(in the rows, 128 means zero)
The rows of D fall into a few groups, which share some directions, and each row is roughly a mix of its group's hidden directions.
D:
[[114 145 180 156 114 151 167 140  98 175 141 152 136]
 [ 96 115 157 160  93 150 106 110  98 129  90 177 130]
 [123 154 117  68 126 114 119 137  90 155 152 144  78]
 [128 124 140  92 183 132 180 131 156 156 138 130  90]
 [ 89 104 105 154 128 130 108 189 145  95 111 104 104]
 [ 91 148 102 123  83 153 136 166 162 121 114 105 168]
 [141 131  91 118  99 157 130 187 111 137 126  93 170]
 [103 102  92 123 105 133 154 112 197 115 114  96 132]
 [115  74 124 119 157 146 131 151 174  88 117 131  90]
 [ 93 156 133 125 121 110  83  82  76 132 130 159 139]
 [109 135 118 184 120 113  85  71 133 131 134 147 100]
 [102 139 107  47 129 113 123 152 125 122 165 127 113]
 [102 138 112  87  91 131 200 140 135 141 127 121 152]
 [118 129 126 152  67 161 114 177 142 115 109 139 165]
 [111 122 136 139  91  84  93 132 147 115  91  73 109]
 [107  90 131 134 112 172 115 176 106 140  79 131 154]
 [158 166 107  95 124  85  88 134 124  90 105 140 155]
 [140 163 117  86 117 126 186 149 123 119 145  98 171]
 [153 114 155 167 156 134  62 100 149 143 118 125 105]
 [117 183 109 168 163  91 113 113 122 148 165 112 120]
 [ 60 125 115 116 109 103 115 157 129 162 140 151  89]
 [144 133 122 139 100 167 188 106 154 109 116 151  87]
 [113 158 135  66 107 154 105 128 118  88 138 125 170]
 [100 157 127 124 134 115 128  68 170 162 120  91 106]
 [139 123 162 116 135 136  70 141  77 144  84 145 141]
 [151 106 146 176 133 167  73 137 138 151 100 105 116]
 [ 88 115 175 116 122 138 113 140 116 184 122 175 118]
 [150 140 140 175 173 132  94  86 135 101 100 106 109]
 [133 124 135 164 106  65 169 161 132 146 137 136  94]
 [ 83 123 132  86 137 134 130 135 195 152 121 101 106]
 [161 129 142 120 141 166 147 183 163  98 153 148 155]
 [146 152 116 140 105  64 157 130 147 148 125 170 162]
 [153 106 119 100 149 180 119 134 164 132 114 143 186]
 [138 171  90 150 169 106 139 119 153 108 171  94 123]
 [101 138 149 129 129  95 124 149  71 131 161 182 113]
 [167 143 119 119  83 112 125 109  84 128 147 150 182]
 [ 91  96  96 122 101 113 156 148 109 177 106 166 124]
 [187 141 140  88 102 101 160 136  94 129 152 135 154]
 [168  70 129 140 155  99 166 155 143 119 115 103 147]
 [158  84 115  87 135 157 170 145 142  98 124 137  90]
 [139 114 115 149 117 147 125 151  43 136 129 155 108]
 [122  96 114 117 132  93 176 112 143  91 152  84 160]
 [ 81 140  90 122  86 113 115 144 156 179 127 105 120]
 [127  61 115 125  96 114 158 156 173 135 120 138 107]
 [153  99 131 145 109 109  83 166 137 167 174 146 112]
 [107 146 146  98 142 129 160 127  61 107 122 172 117]
 [164 116 120 182 114 120  78 143 117 169 134 135  98]
 [145 157 145 113 115 132 185 177 141  95 163 118 142]
 [ 93 158 134 105 135 129  75 110 103 149 145 131 183]
 [129  81  87 172 128 115  84 175 129 118 128 135 124]
 [157 129  95 149 140  74 178 102 157 110 130 121 150]
 [106 130 133 101 140 143  67  82 170 147 113 106 126]
 [130  67 138 128 113  85 143 114  99 100  94 102 107]
 [141 115 101 113 103 163 181  81 123 116  84 130 123]
 [123 140 103 102  83 124 144 108  91 158 124 142 189]
 [115 168 128 106 102  81 151 120 122 171 173 132 105]
 [102 166 148 112 108  94 125  81 121 105 112  78 107]
 [157 148 141 169 123 107  77  79 115  98 147 117 112]
 [115 118 102 176 103 101  93 154 181 121 130 114 100]
 [117 112  83 108 122 153 148 109 187  92 151 108 109]
 [125 108 130  77  97 144 166 151 173 159 142 117 155]
 [134 164 113 140  88 103  94 108  91 183 147 132 133]
 [ 97 147 122 112  90  84 119  73  96 118 112 117 153]
 [111 148 129 106 162  92 131 129  94  87 158 151  79]
 [113 184 161 122 135 161 141 115 138  96 129  84  93]
 [154 106 150 119 182 163 109 120 131  69 107 125 135]
 [151 163 125 129 128 195 167 154 116 155 156 140 116]
 [151 147 118 120 159 116  56 173 120 117 120 116 105]
 [144 141 121 113 162  83  97 128 112 119 129 111 198]
 [177 131 115 158 120 136 149  57 134 121 104 114 108]
 [115 142 152  71 116 149  92 148 100 104 130 122 178]
 [139 131 104 127  92 138 116 136 135 118 139 152 212]
 [144 132 143 154 116 179  86 143  80 110 105  96 142]
 [ 99 159  92 100 108 119 148 150 114 107 137 101 189]
 [160 112  90 141 185 110 112 126 164 131 175 126 126]
 [151 128  85 143 101 106 116 107 175 153 143  91  90]
 [112 138 134 104 129 135 205 156 165 141 115 104 112]
 [128 165 170 157 112 179 118  88 147 154 115 129 106]
 [123  59 147 147 124  86 135 132 114 169 103 135 148]
 [153 110 119 161 158 154 115 155 100 162 132 114  68]
 [155 136 172 129 185 126 115 120 151 133 132 119  69]
 [146 172 133 132 121 110  99 104  79  98  92 133  87]
 [181 109 170 151 127 131  93 106 124 170 146 156 115]
 [114 124 108 138 126  91 100  93  91  95 154 167  89]
 [146 149 119 130 115 123 158 108 177 193 153 147 112]
 [112  95 139 163 142  95 174 138 121 130 161  80 104]
 [140 150 149 170 133  67 148 105  79 139 113 129 127]
 [ 90 115  71 139 165 124  99 135 160 110 134  90 142]
 [159 140 129  95 156 120  68 156 110 108 107 122 169]
 [121 142  96  95 159 154  58 114 143 116 132 115 156]
 [132 157  97  97 118 101 160  97 166 172 153 114 150]
 [111 176 162 150 106 108 128 146  79 138 140 134  82]
 [173 137 141 175 145 146 151 154 127 142 107 144  72]
 [122 107 120 165 119 112 121 172 150 147 119 119  57]
 [153 157 180 161 150 140 160 155  80 133 132 117 120]
 [152 173 115 103 128 136 152 114  91  92 176 135 160]
 [ 87  88 121  88 155 118 153 162 106  99 106 147 151]
 [156 109 116 185 146 136 155 140 165  89 105  94 126]
 [149 107 146 151 109 133 184 168 138 121 126 129  71]
 [125  86 125 123 156 167 121 164  96 106 115 162 173]
 [100 104 135 107 108 140 131 179  91 123  75  96 136]
 [137 119 100 168 152 165  98 103 100 134 153 175 151]
 [107 173 120 144 104 123 152  79 110 101 139 122  76]
 [116  80 163 155 124 102 177 110  96 154 121 120 154]
 [155 143 144 140 178 115 116 134  79  80 141 146  97]
 [152  58 108 132 158 101 107 127 145 141  93 121 154]
 [155 134 148 186 103 179  94 132 112 144 127 153 113]
 [ 84 147 151 146 161 104 144 153 106  78 137 139 164]
 [146 110  91 169 106 148 135 101 167 115  92  90 152]
 [145 100 144 163 117  99 108 165 109 116 119 129  61]
 [145 125 143  89 166  91 169 142 168  97 157 139 115]
 [107 189 140 135 139  81 125 121  78 139 152 136 112]
 [164  83 124 137 128 144 120  72 126  76 123 155 132]
 [100  92 142 106  93 143 129 157 120 100 136 103  67]
 [179 164 155 138 114  97 116 108 133 119 150  87  88]
 [123 146 132 101  95  94 148  89  81 107 137 163 161]
 [ 75 150 129 113  88 169 102 108 124 139 143 145  87]
 [109 135  93 148 118  64 110  71 124 135 117 135 111]
 [168 106 145 137  95 153 135 107 163 166 124 118 180]
 [ 92 158 137 113 132 181  84 133 128 167 154 146 147]
 [140 127 128 111 179 122 140 163 125  99 141  79  79]
 [118  91 105 120 176  69 122  94 142 153 131 129 106]
 [136 110 121 118 150 182 133 107 129  83  72 115 151]
 [124 131 169 118 142 144 112 133  90 160 122 140 200]
 [156 138 142 147 152 133  90 131 144 111 127  57  94]
 [144 151 101 125 164 103  82 182 155 127 156 111 126]
 [115 123 157 143 104 134 162 160  79 161 122 179 141]
 [179 105 150 129 101 130 128 141 164 187 159 128 127]
 [166 139 139 156 167 174  99 117 107 147  86 146 109]
 [121 129 129 177 144 104 152 158 189 123 133  88 114]
 [111 111  94 148 128  99 100 131  90  92 144 164  80]
 [138 154 139 154 133 106 149 189 150 172 144  97 107]
 [153 129 157 142 132 157 145 111  78 109 103 153 184]]
Here is one row of each group, with its name. Which group are the others in?
[111 154 124 125 140 155 160 117  97  90  82 114 178] : K
[ 94  93 108 100 148 171  70 112 142 133 134 106 136] : G
[124 125 147 121  74 106  97 129 100  97  90 101 167] : B

[ 99 147  82 165 112 131 127  89 123 170 150 160 107] : B
[ 75 131 100 124 121 128 136  73 137 109 166  91 112] : G
[129 134 115 146 155 157 102 127  56 107 130  95 102] : B
[159 139  75 148 159 126 103  83 163 132 101 145 120] : G
[164 142 136  95 118 179 151 172 150  84 125 133 125] : G
[110 136 161  86 153  93 155 128 156  85 120  95 103] : B
[ 85 160 134 100 104 139 140 117  79  85 108 106 150] : B
[110 129  92 140 117  81  84 126 159 135 166 114  87] : K
[119 114 149 115 125  65 125 125  87 123 125 110 185] : G
[120 118  98 144 123  82 176 136 179 136 168 120 139] : G
[128 154  70 125  82 126 157  99 123 127 114  94 159] : K
